128 stands for zero in the data rows.
Some points, each followed by its number:
[120 103  95 112 107 112 131 118 127 166 142 152 169 160 136 147 135 133
 189 167 153 136 139 153 118 132 165 122 115 100 115 128 136 157 129 119
  99 162  90  97 162 113 152 143 121 137 149  98 146 120 111 175 148 177
 121 120 150 137 126 176 182 151 147 117] 0
[160  70 161 205 169 162  83  28 117  94 224 127 102  95  70  94 158 102
 213  88 100 188 118 210 127 175  67 127 221 130 109  67 114   3 127  87
 178 177 191 148 144 145 133 168 112 152 130 171 121  91  85  74 146 112
 105 197 117 144  75 117  66  94  87  27] 1
[202  61  20 111 153  73 147  91 109 108  38  58  98 142   0 131  80 132
 189  86 199 148 173 108  33 119  34  92  88  59 129 125 156  63 155 211
 121  65 175 255  55 142 181 142 225 115  88 120  77 179 160 134 181 165
 158  95  91 146 132  65 132 104 133 130] 2
[116 128 113 127  94 135 120 146 145 121 135 119 142 123 132 118 131 158
 112 128 139 134 107  71 172  99 154 147  96 127 117 135 130 165 129 144
 163 139 129 128  98 118  99 108  90 120 136 113 152 129 113 119  89  97
 119 109 131 138 140 119 120 120  91 148] 3
[ 56 156 144  69 115 140 166 178  77 102  94 174 104 107 158  77  79 129
  57 154 118 153 170 195 128 137 153 118 108 147  48 119  69 124 130  35
  63  82  84 107 112 102  95 118 164 146  89  74  75  62 148 126  92  99
  87 126 133  80 149 163  95 137 147  79] 4
[198 137 143 144 117  59 118  96 117 119 163 154 171 123  50 126 119  52
 163 100 111  97 151  89  91 124  81  68 100  98 114 123 121  62  98 140
 150 158 115 144 181 174 185 184 123 134 120 134 108 144 108 113 129 135
 108 130 112 146 134 126 179 148 163 172] 5
[141 126  79  97  78  98 118 144 128 112 103  86 126 113 137 133 125 127
 109 117 126 126 126  58 154 115 127 125  80 128 150 155 132 138 113 142
 139 127 131 147 101 125 107 111 114 120 148 108 157 146 129 129 115 110
 109  88 108 147 151 118 128 120 106 165] 6
[102 121 147 182 181 212 205 171 235 196 214 161 115 100 129 121 111 103
 120  89 121 165 170 189 215 245 122 187 210 149 142  71 121 116 141  67
 140 101 153 149 139 145 116 161 190 220 189 241 134 147 178  73 103  80
 126 195 147 152 163 179 133 161 162  91] 7
[ 98 126 127  86  92 121  99  96  60  81 106 155 123 116 141 109 149 149
 116 134  85 100 108 168 122 123 158  84  98 171 106 149 110 101 117 117
 108 152 123 106 101  93 117 139 132 128 108  91 146 148 121 133 109 100
  96 140 202 168 175 118 119 132 143 114] 8
[130 125  83  94  92  98 110 122 113 107 106  99 141 113 128 119 129 150
 111 122 150 133 130  69 150  97 121 116  83 129 143 148 147 161 132 136
 154 118 122 123 114 143 119 128 119 140 143 101 149 148 125 142 124 130
 131 123 153 162 161 142 150 139 119 166] 9
[112 119 135 120 126 139 120 140 125 161 115 129 138 140 138 136 133 129
 151 165 138 145 138 134 133 123 158 135 123 120 129 112 127 145 112  89
  87 162 124 120 179 129 132 119 140 131 144 100  95 129 144 184 139 158
 128 106 144  98 100 153 136 129 126 129] 10
[242 186  68 139  32  38  99 141  77  67 207  90 193 193  89 199 149 135
 100  33 117 100 106   0 148 110 108 212  74  96 224 226 107 119   0 108
 136  55  93 153  59  91  57  53  42 171 239 209 255 172 159 165  83  87
 145 174  73 166 133 175 176 200 177 255] 11
[100 123  95 103  78 119 121 145 125 113 123 130 151 128 136 125 130 156
 115 136 145 127 109  82 155  81 137 137  88 127 125 111  91 127  90 147
 149 131 120 128 112 139 108 107  85 109 134 113 150 136 129 138 115 123
 126 126 127 146 160 104 132 118  85 154] 12
[154  95 167 147 164 155 104 113 152 164  86 157 149 166  87 118  93 164
 134 142 155 131 121 138 148 160 137 143 125 100 111 120 163 131 170 170
 127 114 116 141  67 116 143 137 182 139 112 165 119 164 150  88 118 130
 120 109 104 100 114 125 108 104  94 123] 13
[146  95  96 108 132 144 140 156 170 153 207 143 120 117  91 127 147 115
 156  66  78 128  94 127  99 122  93  98 174 163 142 120 136  92 143 127
 146 150 155 136 135 139 125 181 138 144 140 118 125 195 161 142 198  97
  87 119 117 136  85 118 125 100 136  73] 14
[139 119 121 126  99  84 122 115 135 132 133 142 160 108 105 137 122 105
 157 146 148 140 147 128 124 133 130 112 115 102 113 115 111 111 112 112
 126 127  97 120 126 134 126 116 105 106  98 110 110 138 135 115 116 126
 122 107 116 118 120 112 164 131 126 132] 15
[130 115 144 152 115 104 106 127 140 144 122 136 148 121 150 124 130 118
 125 145 125 124 112 100 130  97 129 141 146 139 138 111 112 123 126 136
 116 123  95  98 124 158 146 119 115  87 124 128 126 124 120 108 103 114
 130 110 126 118 151 129 188 182 149 149] 16
[ 95 159 120  72 129 112 132 127 134 181 153 148 118 156  78 105 122  37
 172 172 130 178 137 139 107 102 174 117 127  75 107  96 118 171 145 100
 131 194 100  70 188  92 155 143 106 145 132 109  95 148 135 208 196 200
 176 142 113  83  76 201 151  99 123  89] 17
[103 138 128 110 113  87  90  91  68 144 113 142 129 140 130 123 127  93
 125 147 119 131 116 137 126 122 194 129 119  90  95 107 110 174 141  99
  91 182  78 117 184 119 166  80  84  94 123 111 128 137 126 153 131 148
 137 124 156  77 137 185 158 126 126 125] 18
[149 151 152 138 164 153 120 107 150  92 199 125  84  83 114 131 175 142
 203 113 127 141 151 146  96 127  45  56 158  97 113 113 152 141 159 138
 174 113 180 113 105 148 102 170 158 148 140 166 108 182 139 114 202 107
 129 149 130 169 109 121 139 123 132 117] 19
[ 90 175 109  47 132 125 139 186  62  91 116 124 108 110 188 157 159 156
 141 131  64 121 183 197  98 160 112  69 108 140 109 189  98 125 129 116
  56  76 153 143 145 133  94  72 105  84  77  70 127 115 102 132 118  95
 137 182 177 227 197 111  74  53 155 105] 20
New points follow, each followed by the number of its nearest point above, looking only along the 5 directions in which the numbered points spread most.
[130  75 116 117 122 114 113 118 158 169  95 162 145 155 143 126 111 150
  75 120 170 128 116 136 128 101 145 136 134 146 135 125 150 145 145 137
  98  97 107 145 130 166 155 142 164 107 121 132  96 122 124  95  99 123
 122  99 147 113 144 117 128 152 138 150] >> 13
[135 119 171 159 127 136 116  78 129 128 151 128  86  81  85  70 107 128
 123 131 123 159 118 214 189 151 149 134 166 152 131 119 146 115 148  99
 157 139 129 125 130 147 136 113 132 161 132 190 100 133 160  90 181 132
 118 138 117 104 114 163 140 127 116  54] >> 14
[ 77 255 214 100 136  96 138 174  92  44 164 120  85  44 149 115 117 106
  70  41   6  33 121 233  93 143 130 117 182 220 154 254  93 129  87 145
 150 109 148  57 131  41  84 165 130 178 123 148 162  42  56  77  45  41
  34 160 121 187 195 108 116  92 104 104] >> 20
[139  99 167 186 182 171 146 105 161 151  70 119  98 136  94  99  72 145
  61 123 142 141 142 107 139  83  82 117  98  89  89  92 148 128 171 153
 119 110 134 172 127 162 160 127 168 129 112 143  90  71  92  74  75 114
 122  92 137 104 135 123  97 127 105 104] >> 13
[119 110   0  44  62 171 218 250 210 108 255  87 184 172  54 174 183 179
 204  96 162 119 125   0 184 104 116 186  52 160 195 251 191 203  64 134
 185  44 110 198  98 113  51  75   8 153 142 133 199 147 127 180  98  66
  83 128  70 152 122 161  66 107  68 161] >> 6
[140 166 141  87 135 144 137 150 104 100 102 115 124 118 171 125 132 146
 129 159 130 133 135 135 125 126 153 116 127 148 101 129 117 127 137 114
 113 147 160 124 144 110 103 133 122 143 139  98 144 132  97 134 123 108
 101  86 154 147 141 103 108 112 132 152] >> 8
[143 108 124 131 136 104 119 121 142 166  91 125 117 122 132 124 128 166
  93 131 146 124 132 131 130 109 127 143 128 141 134 110 139 145 155 155
 116 103 120 146 112 146 149 139 174 125 132 120 116 115 108  97 102 133
 129  88 132 124 152 107 135 144 133 156] >> 13
[107 148 166 142 136 147 128 122  95 107  87 142 133 119 205 141 134 170
 100 154 137 137 132 147 135 139 160 134 127 159 126 141 129 142 133  98
 104 121 122 106 124 118 124 129 122 111 118  98 117  93  96 101  99 110
 107 111 147 152 173 121 127 121 110 118] >> 8
[134 117 118 113 124 129 140 149 162 124 133 110 131 110 144 129 154  97
 124 164 148 128 105  52  68 109 123 124 140 135 114 118 153 129 139 113
 145 129 106 111 128 149 136 141 138 119 102 118 117 107 155 144 118 134
 122  74 110  92  89 110 132 140 138 151] >> 15
[160 133 134 157 138 116 125 108 131 137 136 106 120 100 142 159 145 162
 199 141 150 148 150 125 113 153  99 111 157 121 119  94  90  85 143 137
 127 124 142 136 138 151 143 154 135 121 150 138 137 172 133 112 156 140
 154 163 167 174 136  93 162 154 158 153] >> 14
[166 104 127 125 135 107 110 115 138 176  89 146 137 151 134 131 124 170
 104 129 148 116 108 138 117 117 113 139 124 115 121  76 121  96 129 163
 106  95 129 158 113 159 161 155 196 133 118 103  86 108 113 103 135 154
 159 116 125 130 125 128 139 140 169 150] >> 13
[140 139 164 139 143 141 117 101 159 165 153 128 102 110 129 135 162 161
 179 147 147 130 113 156 117 164  89  90 128 139 138 113 153 119 153 126
 179 161 158 135 154 136 123 145 112 153 116 119  90 155 171 138 183 137
 113 128 141 149 131 154 146 118 140 117] >> 14
[129 173  77  53  80   2  70  91 106 133 190 142 107 138 116 154 148  32
 192 100 113 136 137 133  63 143  81  63  68   0 107 114  92 169 144 135
  72 116  70  59 170  44 128  50 102 120 142 132 165 120 154 255 214 255
 168 176 129 161 141 221 223 114 139 111] >> 18
[ 97 141 133 144 140 117 111  94 108 133 131 103 131 145 132 138 134  87
 173 157 133 134 105 105  93  81 129 101 145  93 145 129 100 147 127 114
  99 163 109  88 183 112 181 130 109 108 140 106 112  89  82 185 175 182
 160  88 126 112  89 175 146 114 104  83] >> 0
[ 83 132 135 104 100 133 112 136  94 110  95 127 133 118 193 130 128 159
  98 158 115 133 140 156 135 118 147 105 121 153 112 145 120 134 136 128
  98 141 122 103 104  92 100 117 130 128 128 100 124 115 107 134 122 116
 116 108 142 133 153  93 116 121 107 108] >> 8
[113 123 136 155 169 148 142 118 137 145 129 136 125 123 150 123 134 143
 145 141 135 159 129 159 145 147 126 142 162 145 143  91 132 123 142  91
 128 112 125 148 146 165 142 130 127 131 122 121 107 132 152  81 111  93
  92  80 101 103 111 124 116 109 118  98] >> 13
[ 93 134 112 129 109  96 119 125 111 138 112  98 113 101 108 136 127 141
 172 157 123 132 139 140 125 106 165 119 121 102 122 101  69 124 116 144
  92 152  99  93 145 118 157 112 108 109 143 108 124 102  92 149 148 151
 144 116 156 172 181 153 187 127 106 113] >> 15
[179 108 118 131 139 130 132 132 141 129  70  86 110 137 130 125 117 142
 115 125 122 104 117 115 128 126 133 127 136 113  99 104 124 110 150 158
 122 116 135 114  91 115 127 148 143 111 139 109 126 143  89 117 122 129
 141 105 127 127 113  88 156 152 142 167] >> 15
[116 116 148 225 162 170 167 111 151 144 156 115  97  88 120 137 131 131
 152 110  96 142 120 153 164 142 121 153 185 160 131 102 144 134 191 173
 175 146 141 127 127 175 164 182 128 156 163 164 139 127 127  80 142 112
 128 165 126 135 117  85 108 128  95  84] >> 14
[178  66  69  66 167  96 164 179 218 143  72  81 105 185  86 132  67 103
 114  84 173  96 139  68  58 101  30 135 132 136 160 156 162 123 190 210
 117  62 139 204 106 127 151 141 216 150 131 187 128 121 111 111 136 150
 114  86 100 157 146 122 135 126 151 184] >> 13
[ 86 170 185 120 120 159 113 148 136 129 127 160 128 112 189 137 147 183
  90 173 128 129 117 163 151 106 186 139 126 198  91 152 127 135 134  81
  93 136 151 143 167 145 112 107 112 102 105  98 136 105 135 113 109 109
 125 149 183 123 170 138 105 138 152 116] >> 4
[104 133  88  97 136 132 154 147 144 119 135  81 115 170 135 130 108  54
 177 158 147 103 127 101  86 133 132 121 120  79  96 110 114 160 143 118
  70 130 108  95 185 107 134 124 135 130 155 134 154 136 124 226 156 154
 123  76 103 120  96 165 170 148 140 147] >> 0
[ 66 195 198 127 150 187 142 133  58  40  70 129  55  58 149  79 118 162
 128 192 127 129 154 223 155 168 172 128 125 215 118 196 148 142 128 143
 141 194 188  99 177 122  95 153 151 108  53  79  54  70 132 155 107  65
  66 192 160 157 173 150  83 128 139  81] >> 4
[109 107 109 123 117 104 109  98 127 132 136 119 106 104 149 143 139 150
 137 133 124 136 122 122 116 128 111 120 137 129 107  88 126 107 163 124
 135 133 143 120 104 125 115 123 143 150 149 143 129 131 130 100 134 129
 124 124 155 160 147 115 136 111 115  91] >> 15
[149  89 160 179 106 108 101  69 152 116 141 109 124  96  56 107 166  71
 188 175 152 149 156 105 117 143  72 106 160 118 156 163 183 152 161 164
 227 174 128 146 137 134 110  82  90  97  67 142 112 161 173 150 124 132
 175 164 109 114  94 117 125 147 129 105] >> 5
[135 144 124  98 107 115 121 135  87 107 107 114 121  99 162 131 128 152
 128 148 110 137 141 162 135 146 170 139 130 141  86 118  95 117 136 151
 107 139 132 100 139 124 132 155 128 104 113  76 137 144  97 140 124  95
 117 124 161 183 173 117 126 119 137 130] >> 8
[120  80 108 102 150 124 124 132 180 172 108 103 118 183 121 173 160 169
 113  86 105  52  93  92  79 109  85 145 156 140 155 136 138  91 134 165
 111 105 182 194 117 148 145 122 186 121 136 149 139 139 110  90  95 124
 148  78  98  96 106  79 138 153 140 173] >> 13
[132 113 131 141 138 131 132 111 139 143 151 140 111 107 152 170 161 165
 157 129 153 175 156 171 145 140 123 106 146 138 119  96 113  89 170 147
 147 148 118 124 109 138 130 121 124 121 128 139 134 162 124  83 137  80
 112 124 146 159 131 124 106  92 111  90] >> 14
[140 128 119 131 123 123 111  93 134 126 177 124 120 130 128 140 163 170
 191 139 147 147 149 149 124 136  96 123 160 136 131 106 124 110 162 146
 201 186 177 153 143 140 124 158 135 173 175 149 143 181 140 150 161 107
 113 114 119 143 106 103 130 125 103  91] >> 14
